(in the rows, 128 means zero)
The rows below come in pairs that one turn or mirror swaps. Which row does each named row swap with?
J_667: [127 110 107 144 176  77 134 107 115 107  88 124 127 142 133 158 101 131
 101 111 139 126 104]
J_761: [120 100 135 160 146  79 161 109 165 112 152 158 131 156 149 118 114 112
 118 114 130 105 130]
J_209: [142  84 112 171 158  94 150 105 170 101 122 147 152 144 132 121 144 133
 134 137 133  87 131]
J_938: [129  99 138 152 155  82 156 113 143 134 157 151 120 148 144 112 106 101
 118 117 131 125 120]
J_520: [128 105 110 156 163  92 122 126 144 110 111 145 154 182 169 151 101 131
  99  91 101  99 131]
J_396: [125  93 112 132 182  98 132  86 123 133 105 134 150 144 143 134 144 106
 129 152 132  98 133]
J_642: [102 131 157 183 159 103 133 110 155 108 122 131 147 153 146 165 116 105
 115 122 146 118 137]
J_833: [128 118 115 155 184  85 140 154 147 101 136 135 158 150 146 110 114 138
 122 115 143 126  94]
J_140: [133  99 103 157 174  83 112 105 135 105 104 118 123 130 135 165 109 124
  95 110 144 130 112]
J_170: [143  78  95 129 184 100 107 120 133 113 112 118 145 167 139 103 131 136
 116 113 132 134 123]
J_484: [128  99 133 175 147 116 128  85 172 118 139 130 145 163 158 126 132  93
 121 123 134 122 138]
J_738: [104 130 157 182 157 103 138 118 155 107 126 139 143 158 146 159 112 100
 117 108 140 111 136]
J_89: [112 121 120 130 162 123 127 122 177  86 108 146 127 152 150 133 134 133
 100 146 162 117 127]
J_369: [125 120 116 155 177  92 136 152 144 103 124 146 156 151 146 105 120 137
 130 116 142 128  92]
J_37: [151 110 104 151 179 123  96 122 167  98 114 143 117 168 132 131 106 115
  90 126 125  95 146]
J_232: [134 122  97 151 171 133  96 114 182 102 122 150 139 161 149 143 113 114
  92 129 127 105 144]
J_109: [142  91 105 128 173 104 107 133 147 104 116 129 146 163 158 110 135 153
 103 120 131 144 121]
J_411: [125 108 117 162 175  66 130 134 180 107 146 142 143 149 165 124 111 134
 116 114 134  84 115]
J_573: [126 131 113 127 181 102 127 115 123 145 135 122 114 146 133 127  93 133
  92 133 128 116 111]
J_481: [117 101 131 173 148 118 131  86 170 118 139 136 149 162 154 120 130  87
 122 128 132 114 140]
J_134: [122 110 124 140 165  70 153  90 124 121  82 141 150 160 120 137 119 124
 126 121 128 101 118]
J_107: [141  98 131 137 176 106 129 137 124 104 108 144 127 171 125  91 116 109
 113 110 129 107 151]
J_770: [118 154 105 149 200 106 133 117 154 100 111 126 123 170 132 124  93 110
  97 134 137  91 139]
J_66: [107 114 125 125 178  91 137 105 145 116 130 125 131 149 164 148 114 129
 113 150 152  61 136]
J_866: [115 125 130 175 156  93 134 133 157 101 117 145 147 184 163 161 100 123
 103  91 121 101 131]
J_826: [139  95 104 171 157 114 110  85 166 110 125 125 138 148 148 157 118 100
  95 129 136 138 126]
J_596: [131 100  95 154 176  93 111 108 138 107 105 121 119 139 146 168 105 127
  86 113 143 136 107]
J_636: [148 121 102 154 172 129 100 116 172 103 118 142 135 170 147 127  99 120
  83 131 124 100 150]
J_784: [146 112 105 149 181 119 100 123 165 105 117 149 117 170 137 123 107 111
  78 122 133 101 157]
J_255: [114 111 121 144 161  79 155  79 126 123  88 146 157 165 121 135 128 127
 131 121 128  98 131]
J_804: [127 109 109 141 173  76 132 116 121 109  88 127 125 142 129 158 102 130
  93 111 143 123 104]
J_622: [143  85 101 142 173  96 115 106 126 123 107 129 168 179 161 141 129 124
 120 121 102  96 136]
J_853: [121 156 100 146 201 103 138 120 147 110 115 125 121 168 141 128  88 123
  94 133 135  89 133]
J_488: [127  92 111 129 176  98 121  87 123 134 104 133 152 150 141 136 142 111
 123 156 122  97 134]
J_990: [125 134 113 130 185 104 132 114 126 146 134 117 113 153 134 131  88 127
  92 125 129 112 113]
J_404: [124  99 128 171 148  82 164 109 164  98 143 153 136 156 142 117 129 120
 129 125 131  94 141]
J_973: [109 115 130 128 179 101 143 106 116 128 128 117 121 140 139 148 120 126
 111 149 150  79 138]
J_187: [117 122 136 165 157  92 132 135 158 102 112 140 148 181 162 158  97 126
 103  89 122 102 131]
J_603: [118 119 134 151 174 128 138  98 126 130 131 113 129 160 133 131 130 123
 107 153 120 126 156]
J_509: [127 118 116 162 178  85 140 153 148  98 134 139 147 143 146 111 109 135
 126 117 143 126  92]
J_88: [103 118 150 185 159 107 130 105 147 112 123 130 148 147 139 160 124 101
 126 128 146 123 143]
J_17: [126 154 102 142 201 105 138 118 150 108 115 127 125 172 135 129  86 118
  91 131 133  91 129]
J_26: [137 105  91 144 211  91 121 117 146 102  97 109 144 180 136 107 122 116
 113 134 128 112 141]
J_30: [106 128 123 133 168 109 136 105 168  94  96 143 138 136 143 136 132 110
 114 160 160 103 130]
J_677: [113 121 125 136 174 114 152 103 109 127 135 120 123 140 133 143 128 126
 111 153 141 101 143]
J_191: [123 113 114 155 154  94 128 124 150 114 115 142 153 191 163 155 110 132
 100  89  99  99 135]
J_264: [135 100 120 180 152 113 116  87 173 113 132 124 148 154 151 144 116  92
 105 130 142 139 125]
J_379: [138 131 105 157 165 143 118 129 167 105 127 149 161 151 144 121 119 118
 108 127 128 125 106]
J_449: [110 113 131 133 175 110 155 108 109 127 133 120 116 138 138 141 125 121
 113 150 146  95 141]
J_354: [150  83 103 132 185  99 105 132 145 111 112 127 138 162 148 116 131 148
 117 128 131 145 113]
J_402: [129 107 120 164 177  68 125 131 185 106 146 138 137 156 167 124 109 134
 122 118 140  81 119]
J_39: [134  89 109 123 172 111 106 131 150  98 113 134 141 160 154 115 134 154
 113 122 136 132 109]
J_93: [128 108 144 147 162 104 147 125 128 118 114 138 142 181 131  93 126  93
 134 112 135 110 139]
J_950: [113 111 116 134 167  68 154  95 119 118  87 135 146 156 123 139 122 128
 122 123 134 103 113]
J_963: [117  98 132 163 147  83 169 108 159 101 145 155 130 151 150 115 125 117
 123 120 133  94 139]
J_708: [143  95 108 131 178  94 120  97 122 130  97 133 167 170 150 141 126 122
 126 138 105  92 136]

J_26 swaps with J_379
J_826 swaps with J_622
J_938 swaps with J_66
J_107 swaps with J_89
J_708 swaps with J_264
J_488 swaps with J_484

